One turn moves each row of this set onto another row. After a few examples, where does it send each row asked below?
J_553: [ -3   0  -5  10 -17  -8   4   5  30  14 -42 -12   5  15  -9  -6   2  -7
   7   2  -4  15]
J_385: [-10   2   0  13 -18 -12  -6   3  32 -23 -17  -4  14  -7   2 -13 -19  -3
  18   4  -5  21]
J_997: [  2   0  10  11 -15  -4   7   9  35  -1   2 -22  17 -23  -2  -5 -22  -2
  -5  -7  -1  15]
J_851: [ -3   2 -20  -7 -22   5 -10  -5  18  20 -28 -20  20  -3   9   9  -4  13
  14   6 -23  21]
J_472: [-11   3  -6   3 -36 -17 -15 -17  16  10 -23  -8   1 -21   5 -12 -11  11
  16 -14  -9  22]
J_741: [ -5  -3  -1   6 -12 -10  12   5  12  12 -20 -12  11 -13   2 -12 -34 -21
  12   7  -7  17]
J_507: [ -3   0 -12   7  -7  -9  -6   3  22   6 -19 -10  10 -25   2  -6 -13  29
  37  -7  -6  17]
J_885: [ 14 -15  -8  18 -20 -13  -1   9   8  14  -1  -1  -3   7  -7 -29  -2   8
   5  -1  -8  19]
J_272: [  4  -6 -28   3 -20 -12   6  -5  33  17  -8  -9  18   4  -7  14 -21   8
   9  -8 -12  20]
J_521: [ -5  13  11  20   5  -8  12  -2  27  15 -20 -12   6 -26  11  -2 -10   5
  -5  -3 -22  10]
J_122: [ -5   2   3   6 -22  -8 -12   6  27  17 -10   3   8 -32  -1 -15  -9 -15
  -5  -7 -23   4]
J_847: [-19 -16   2  12  -6  -4   6  15  20   0  -1 -23  17 -11  -5  -1  -5 -10
   5  -3 -13  28]
J_492: [-23 -12 -25   3 -22  -9   7  -4  16  16 -10 -15   2   3   1 -10   0  27
  -1   9 -13  26]
J_408: [ 24   0  -3   2 -11  -9 -17  -1  15   9   3  -7  13  10  -3 -10   6  14
   3  -5  -5  17]
J_325: [-13   1 -14  12 -22 -11   9 -13  24  19 -26  -2  -3 -19   4  -4  -2  23
   8   6 -28   0]
J_670: [  3  -5 -16  13 -13 -11 -29   8  29  -3 -13 -12   3  12   1  -6  -7  -6
  -5 -10  -7  21]
J_807: [ -2 -16 -12  15   7   0 -14  -5  21  -2 -16  -7 -11 -13  -3 -14   8  14
  -6   0  -2  19]
J_676: [-21  -5  16   8 -11 -11  -3   6  16   8   5 -13  14 -22   6 -11  -5   6
 -15   5  -5  16]
J_819: [ 12  -2 -17  18  -5   1  -1  -7  24  11  12  -7  -8   3  -1 -13   4  10
   6  -7 -19  14]
J_41: [  1  13 -11   7 -13   7   5   7  36  33 -23  -8  -3   1   2 -12 -14  -3
  -2   8  -2  -2]
J_398: [-16  13   5  -7  -8 -11  -5  11  14   2 -23 -31  19  -6   9  -9   2   1
   6  10 -13  18]
J_926: [ 10  -4  -6   2 -24 -16   6   4  25  28 -17  -7  14 -15  -4  -7  -9  35
 -11  -4  -6  11]
J_47: [-10  -7   0  11   5  17 -12  17  19   9 -16 -13  14 -24  10 -13   0  12
   6   9 -16  30]
J_237: [ -9   5  -1   3   8   0   1  -4  24  23 -28   1   7   5   1  -1   4  11
   3  16   2   6]
J_331: [  5  -4 -11  10 -29 -13   4   6  19  20 -30   0  17  -5   6  -5 -33  19
  18  11  -9  11]
J_71: [ 12 -13 -13  11  -4 -11 -18  21  24  17  -6   1  -2 -15  -7 -18 -15   4
  -4  -1  -2  -2]
J_737: [-14   0 -17  13 -18  -6 -18  10  15  34 -11  -8   8 -18  14  -6 -17  12
  20 -12 -24  22]

J_741 moves to J_398
J_670 moves to J_807
Where do these go?
J_122 moves to J_385
J_272 moves to J_492
J_819 moves to J_885
J_997 moves to J_847
J_325 moves to J_331
J_737 moves to J_472
J_237 moves to J_41

